[[141 133]
 [115 127]
 [110 129]
 [131 147]
 [132 115]
 [149 128]
 [125 146]
 [112 119]
 [125 145]
 [144 126]
 [146 126]]
->
[[133 141]
 [127 115]
 [129 110]
 [147 131]
 [115 132]
 [128 149]
 [146 125]
 [119 112]
 [145 125]
 [126 144]
 [126 146]]

[[130 153 118 129 112 130 139 130 114]
 [132 151 118 133 114 134 139 133 115]
 [109 150 142 112 133 112 119 112 136]]
->
[[114 130 139 130 112 129 118 153 130]
 [115 133 139 134 114 133 118 151 132]
 [136 112 119 112 133 112 142 150 109]]

[[144 117 124 144 151 110]
 [143 112 123 146 153 111]
 [144 112 122 148 154 110]
 [144 112 123 147 153 111]
 [111 147 142 106  98 146]
 [145 111 110 148 157 111]]
->
[[110 151 144 124 117 144]
 [111 153 146 123 112 143]
 [110 154 148 122 112 144]
 [111 153 147 123 112 144]
 [146  98 106 142 147 111]
 [111 157 148 110 111 145]]

[[136 114]
 [140 111]
 [109 127]
 [127 120]
 [110 125]
 [119 121]
 [141 112]
 [124 118]
 [ 99 132]
 [142 113]
 [135 116]]
->
[[114 136]
 [111 140]
 [127 109]
 [120 127]
 [125 110]
 [121 119]
 [112 141]
 [118 124]
 [132  99]
 [113 142]
 [116 135]]

[[127 128 121 121 136 134 133 127 118]
 [135 133 130 141 108 136 134 129 132]
 [119 114 122 127 156 131 122 132 129]
 [134 132 130 142 109 136 133 129 133]
 [133 132 130 140 112 136 133 129 132]
 [134 133 130 141 109 136 134 129 132]
 [131 134 129 122 121 124 130 125 124]
 [132 136 128 120 118 125 133 124 121]]
->
[[118 127 133 134 136 121 121 128 127]
 [132 129 134 136 108 141 130 133 135]
 [129 132 122 131 156 127 122 114 119]
 [133 129 133 136 109 142 130 132 134]
 [132 129 133 136 112 140 130 132 133]
 [132 129 134 136 109 141 130 133 134]
 [124 125 130 124 121 122 129 134 131]
 [121 124 133 125 118 120 128 136 132]]

[[127 136 136]
 [135 143 152]
 [140 109 141]
 [118 106 144]
 [144 121 100]]
->
[[136 136 127]
 [152 143 135]
 [141 109 140]
 [144 106 118]
 [100 121 144]]

[[110 138 114 138]
 [131 149 126 122]]
->
[[138 114 138 110]
 [122 126 149 131]]
---
[[138 126 150 137 127]
 [112 111 124 132 117]
 [137 136 133 142 133]
 [111 112 117 101  99]
 [131 138 118 146 137]]
->
[[126 150]
 [111 124]]

[[130 106 143]
 [118 105 138]]
->
[[106 143]
 [105 138]]

[[112 119 114 142 135]
 [118 114 122 149 137]
 [137 138 138 120 113]
 [129 119 123 127 132]]
->
[[119 114]
 [114 122]]

[[110 116 135 132]
 [132 119 151 138]
 [143 134 119 115]]
->
[[116 135]
 [119 151]]

[[130 121 124 124]
 [126 101 134 103]]
->
[[121 124]
 [101 134]]

[[103 104 133 118]
 [132 123 153 128]]
->
[[104 133]
 [123 153]]
---
[[103 139 124]
 [121 120 105]
 [123 123 123]
 [128 139 143]
 [119 138 109]]
->
[[121 120 105]
 [123 123 123]]

[[106 110 130 155 120]
 [148 133 122 120 146]
 [128 102 108 113 113]]
->
[[148 133 122]
 [128 102 108]]

[[140 156 149]
 [156 134 139]
 [121 154 149]]
->
[[156 134 139]
 [121 154 149]]

[[158 107 123 134]
 [125 123 128 133]
 [121 123 126 126]]
->
[[125 123 128]
 [121 123 126]]

[[121 134 154 119]
 [122 118 109 123]
 [119 132 131 124]]
->
[[122 118 109]
 [119 132 131]]

[[123 136 124 148]
 [130 109 116 138]
 [111 154 137 114]]
->
[[130 109 116]
 [111 154 137]]
---
[[109 144 120]
 [151 107 117]
 [115 113 144]
 [111 145 122]
 [149 112 138]]
->
[120 107 115]

[[103 152]
 [142 151]]
->
[152 142]

[[143 127]
 [108 149]
 [156 122]]
->
[127 108]

[[130 114 140]
 [119 155 144]]
->
[140 155]

[[101 135 130 126]
 [130 133 156 135]
 [128 119 105 137]
 [121 123 105 137]]
->
[126 156 119 121]

[[129 128 127]
 [121 102 130]]
->
[127 102]

[[103 144]
 [128 136]]
->
[144 128]
---
[[107 104 125]
 [123 122 127]
 [126 126 128]
 [133 134 129]
 [137 138 130]
 [140 142 130]
 [128 129 128]
 [108 104 125]
 [125 125 128]
 [121 120 127]
 [132 133 128]]
->
[[132 133 128]
 [107 104 125]
 [123 122 127]
 [126 126 128]
 [133 134 129]
 [137 138 130]
 [140 142 130]
 [128 129 128]
 [108 104 125]
 [125 125 128]
 [121 120 127]]

[[115 127 149 147]
 [158 135 112 124]]
->
[[158 135 112 124]
 [115 127 149 147]]

[[120 134 128 129 118 128 129 122]
 [110 126 118 129 106 139 129 135]
 [131 128 143 133 145 128 121 113]
 [123 124 133 132 138 125 129 127]
 [123 126 121 131 135 130 131 130]
 [136 124 127 133 132 126 128 123]
 [140 127 118 134 138 135 132 100]]
->
[[140 127 118 134 138 135 132 100]
 [120 134 128 129 118 128 129 122]
 [110 126 118 129 106 139 129 135]
 [131 128 143 133 145 128 121 113]
 [123 124 133 132 138 125 129 127]
 [123 126 121 131 135 130 131 130]
 [136 124 127 133 132 126 128 123]]

[[139 128]
 [ 99 117]
 [120 128]]
->
[[120 128]
 [139 128]
 [ 99 117]]

[[128 127 127 128 112 147 128 128 128 127 128 128 128 128 126 128]
 [129 127 127 129 135 104 129 128 128 127 129 128 129 127 128 129]]
->
[[129 127 127 129 135 104 129 128 128 127 129 128 129 127 128 129]
 [128 127 127 128 112 147 128 128 128 127 128 128 128 128 126 128]]

[[110 106 150 151 106]
 [110 106 150 151 106]
 [107 106 150 150 105]
 [113 106 150 151 107]
 [112 106 151 150 107]
 [108 106 150 150 106]
 [113 106 151 151 107]
 [108 106 151 150 105]
 [114 106 151 151 107]
 [111 106 151 150 106]
 [107 106 150 150 105]]
->
[[107 106 150 150 105]
 [110 106 150 151 106]
 [110 106 150 151 106]
 [107 106 150 150 105]
 [113 106 150 151 107]
 [112 106 151 150 107]
 [108 106 150 150 106]
 [113 106 151 151 107]
 [108 106 151 150 105]
 [114 106 151 151 107]
 [111 106 151 150 106]]
